One vector is turned by the same rotation once a step. Each row is the vector after some number of steps, and that number follows the row.
The counts run from 0 to 761.
[149 169  96 176 154 129 135 106 113 113  89 151  90 168 114 112 160 107
 141  88 121 182 122 172 118 118 150 111 169 114 156 117 152 127 127 142
 104 171 132 117 123 127 101 145 114 116 159  91 140 154 111 137  61]  157
[ 90 159 122 178 165 119 142 120 147  98 109 165 118 118 150 104 123 145
 123  98  99 157  98 139 113 148 145 141 144 126 127 123 108 140 121 159
 106 170 165 133 124 149  72 160 159  81 160 106 184 148 103 158  71]  176
[130 147  77 162 157 119 149 111 158  99 129 174 126 152 154  96  88  90
 134  96 109 154 172 151  81 141 137 104 148  99 131  92 154 167 115 179
  90 114 128 112 112 137  98 139 132 101 141  83 147 160 136 129 124]  298
[122 109  91 188 154 114 137  94 168  91 136 180 149 137 147 106 113 124
 111  96  96 145 180 160 109 149 130 118 159  94 122 104 149 157 160 145
  97 147 133  99 103 150  85 134 114  99 110 112 160 153 146 147 117]  163
[ 98 177  90 141 153 108 174 112 143 145 125 138  89 162 121 135 105  94
 150 100 127 140 119 155 117 147 118 124 137  76 132  79 169 162 128 131
 112 164 115 101 123 116 128 144 123 118 131 109 130 182 113  78  82]  657
[ 77 141 133 176 156 123 139 105 161 110 114 160 100 121 128 105 121 157
 140  97 107 172  98 137 117 143 151 157 154  94 118 133 112 141 141 166
  92 181 180 110 114 129  73 144 137  99 155 111 149 146 116 136  76]  352
[103 143 118 163 148 115 144 109 156  93 106 133 130  96 165 113  79 120
 130 123 124 147 169 167 106 164  97 152 131  93 107  67 106 174 151 143
  93 151 121  95 132 122 106 154 143 100 126 128 161 140 120 139 105]  498
[ 97 117 100 192 157 115 142  79 167 121 133 165 103 143 119 109 141 154
 158 100 126 150 109 151 133 137 139 161 175  96 125 117 154 129 145 155
  98 176 143 103  88 133  96 131 101 123 122 108 123 160 140 115  80]  700
[110 139  81 173 140 133 148 127 136  81 114 162 130 113 153 130 104 131
 126 113 142 153 167 176 107 138 129 142 167  87 118 110 120 169 115 147
  70 146 111  94 121 109 101 125 113  98 121 104 181 166 146 145 114]  386
[ 60 150 106 169 151 132 161 118 107 105 115 147  95 135 123 135 129 120
 138  77  95 142 114 137 137 111 153 144 167  96 108 116 138 139 124 151
 115 161 147 110 135 153 101 166 121 114 138  85 129 184  82 129  77]  171
[ 93 124 155 206 151 131 115  98 149 101  89 140 103 116 114 101 115 108
 154  97  97 165 134 164 107 112 131 166 158 138 137 114 137 127 146 148
  92 159 163 112 129 168 105 166 104 119 140 103 123 145 118 124  65]  589
[144 132 105 205 131 134 106 110 154  77 100 145 112 108 138  80 125 115
 131 122  98 149 166 185 111 139 106 158 162 133 127 100 133 134 155 141
 104 121 143  99 115 156  89 154 135  91 108 109 143 143 118 140 100]  548
[148 173 126 168 145 114 153  91 128 118 116 120 104 170 139 121 102  83
 175 113 149 148 142 168 115 137 112 119 156 108 158  97 186 163 161 130
  80 153 119  81 124  98 124 151 143 128 129 111 150 151 129 114  89]  694
[128 123  89 172 148 132 118 103 157 100 100 139 114 115 147  77 101 111
 141 120 106 159 188 183  92 140 115 164 142 131 123  91 130 172 140 161
  96 128 143  89 103 127  97 156 124  95 120  88 146 142 112 148 113]  372
[102 147 126 195 165 112 144  70 149 137 133 140 110 151 108 137 119 120
 178  96 128 159 121 166 117 127 118 158 160 116 150 114 177 113 156 140
 118 181 136  92 114 134 123 172 120 136 125 119 132 159 134 109  71]  17
[ 71 152 118 177 171 101 162  90 118 109 119 114 128 125 135 101  83 112
 173 109 126 131 120 162 130 164 118 136 162 131 121 105 155 144 138 158
 128 156 146 103 154 137 134 178 139 137 134 105 141 178  97  97  90]  100
[ 77 167 105 178 135 119 132 115 131  98 129 155  98 126  97 142 123 154
 146  92 141 147 101 150 112 120 144 172 177  95 126 120 138 109 153 165
  98 154 177 113 104 123  96 156 127 128 144  93 149 175 141 109  87]  751
[111 169 102 150 145 122 159 108 149 134 131 144  90 147 113 155  97 106
 185 116 148 140 124 158 122 136 115 145 144  71 145  84 166 134 145 152
  80 151 123  94 101 113 126 151 134 120 122 109 138 179 141  83  88]  295
[143 181  98 156 157 123 140 123 129  96 115 133 107 117 138 106 103 118
 130 111 118 162 175 168  95 153 115 150 115 115 112  80 132 183 161 156
 103 128 156  96 130 112 130 171 178 113 139 106 169 148 112 164  96]  145
[110 123 115 183 180 114 129  79 158 121 111 169 109 142 117 123 129 140
 172  95  76 163 145 157 110 114 134 172 160 126 140 119 151 131 138 150
 114 152 160  91  96 135 119 165 106 103 138  97 133 153 126 150  68]  18
[ 78 165 121 136 161 107 173 110 129 112 116 129 115 142 109 109 101 120
 117 108 165 156 133 160  81 160 112 146 132 105 103 107 166 175 150 115
 105 181 156 102 129  93 129 147 139 128 132 104 146 179 106 119  96]  666
[123 146  87 143 169 130 144  85 165 143 116 149 108 124 129 114  72 120
 126 113 125 171 171 174  72 153 115 150 121 119 111  77 159 146 119 154
 121 136 131 132 138 131 150 171 148 124 121  95 146 198 125 137 102]  368
[148 177  59 134 160 117 164 119 136 116 105 172 102 140 138 143  92 106
 129 113 118 156 175 175 101 148 125 127 130  82 128  69 154 150 103 158
 106 138 101 116 132 111 131 148 130 122 132 102 155 187 137 139  90]  470
[126 164  94 159 162 101 161  84 123 123 155 132 114 144 148 123  94  96
 168 102 154 139 125 160 138 161 129 120 168 102 101  94 175 154 151 146
 112 146 112 100 141 111 157 164 144 151 121  99 163 203 114 133 104]  420
[103 154 128 165 125 136 166 121 134  73 102 119 117 117 139 111  80 101
 126 114 132 137 179 181  88 135 103 143 140 113 105  89 172 165 148  97
  73 159 136 100 124 124 103 147 139 114  93 114 170 138 122 126 104]  447
[118 126 100 179 146 135 130  98 183 109 135 185 113 122 119 127 105 140
 108  95 107 156 168 165  82 131 124 165 143 100  95 110 146 139 135 144
  99 146 157 115  96 158  86 140 126 113 111 111 132 162 154 140  94]  265
[103 157 102 160 167  92 168  92 138 103 127 124 121 139 123 148 109 116
 123 120 162 124 158 178 124 161 113 148 163  76 126  93 175 155 170 129
 126 175 133  87 126 104 141 150 114 136 105 123 151 185 144 124 108]  740
[106 145  91 170 156  97 162 112 138  86 122 147 143 107 152 116  96 121
  93  93 123 125 164 178 115 167 123 130 148 113  89  90 140 142 146 134
 138 141 117 116 158 157 120 177 134 116 114 123 169 183 121 157 104]  637
[125 154 111 189 145 143 118  96 163 125  91 169  74 116 101 145 132 150
 156 104 128 169 118 176 115 125 135 186 152  97 123 104 133  94 142 146
  96 180 135 132 110 140 107 160 128 103 126 114 142 172 129 135  62]  366
[133 159 121 199 141 125 111 105 152  90  99 168 110 129 141  98 121 114
 127  88  82 141 138 170 120 149 121 126 165 118 125 102 123 101 162 143
 109 138 147 122 126 174  71 172 129  96 123 128 149 148 114 140  75]  724
[ 95 154 120 146 164 112 180  89 133 136 111 122 103 146 155  94 103 111
 174 110 121 158 130 143 115 145 133 122 136 103 149  98 146 186 132 164
 101 179 124  78 131  90 139 147 144 117 160 114 144 155 115 119  93]  383
[ 92 160 131 172 160 124 145  87 129 123  79 107  96 128 113  95 113 121
 145 125 160 183 108 180 107 142 127 154 158 122 134 117 160 133 124 137
  95 180 122 128 138 108 142 140 121 131 152  89 135 171 113 116  63]  54
[101 127 126 171 157  94 158  99 189 103 139 136 135 130 143 106  91 119
 135 107 136 138 176 163  88 160 106 150 154  98 120 103 159 178 169 156
  97 162 150  82 111 123  95 133 132 117 121 126 149 151 155 127 119]  164
[116 167 123 150 170 114 152 102 130 113 100 124 114 132 115  98  91  86
 140 109 136 155 173 173  63 150 100 128 131 107 167  76 164 171 140 159
  94 146 154  89 138  90 140 143 133 116 159 102 134 139 132 111  88]  155
[135 184  84 153 148 109 143 126 133  89  94 173 117 148 127 142 116  87
 100  97 128 131 182 185  88 150 108 130 141  79 132  85 170 120 151 122
 111 153 129 111 133 129 110 144 123 112 119 118 156 164 135 143  95]  117
[ 79 156 115 161 157 114 149 111 143 115 140 129 124 123 139  93  53 116
 142 101 147 152 136 149  85 179 125 141 141 104 129  97 141 166 151 188
  90 124 163 117 134 118 115 146 170 120 132  91 146 162 123  98 107]  39
[ 77 137 101 174 167 114 159 111 135  84 119 112 138  94 141 122  78 109
 152 114 136 131 174 165 112 161 111 156 152 116 102  64 144 161 133 130
 121 130 136  88 148 125 143 185 125 129  98  87 147 175 130 116 118]  99
[ 95 125 109 193 127 136 138 110 149  89 120 173 105 123 120 138 121 143
 139  88 106 151 138 159 101 122 133 161 165 126  87 109 153 101 115 122
  88 149 135 117 112 149  72 155 121 109 109  97 166 171 125 132  81]  88
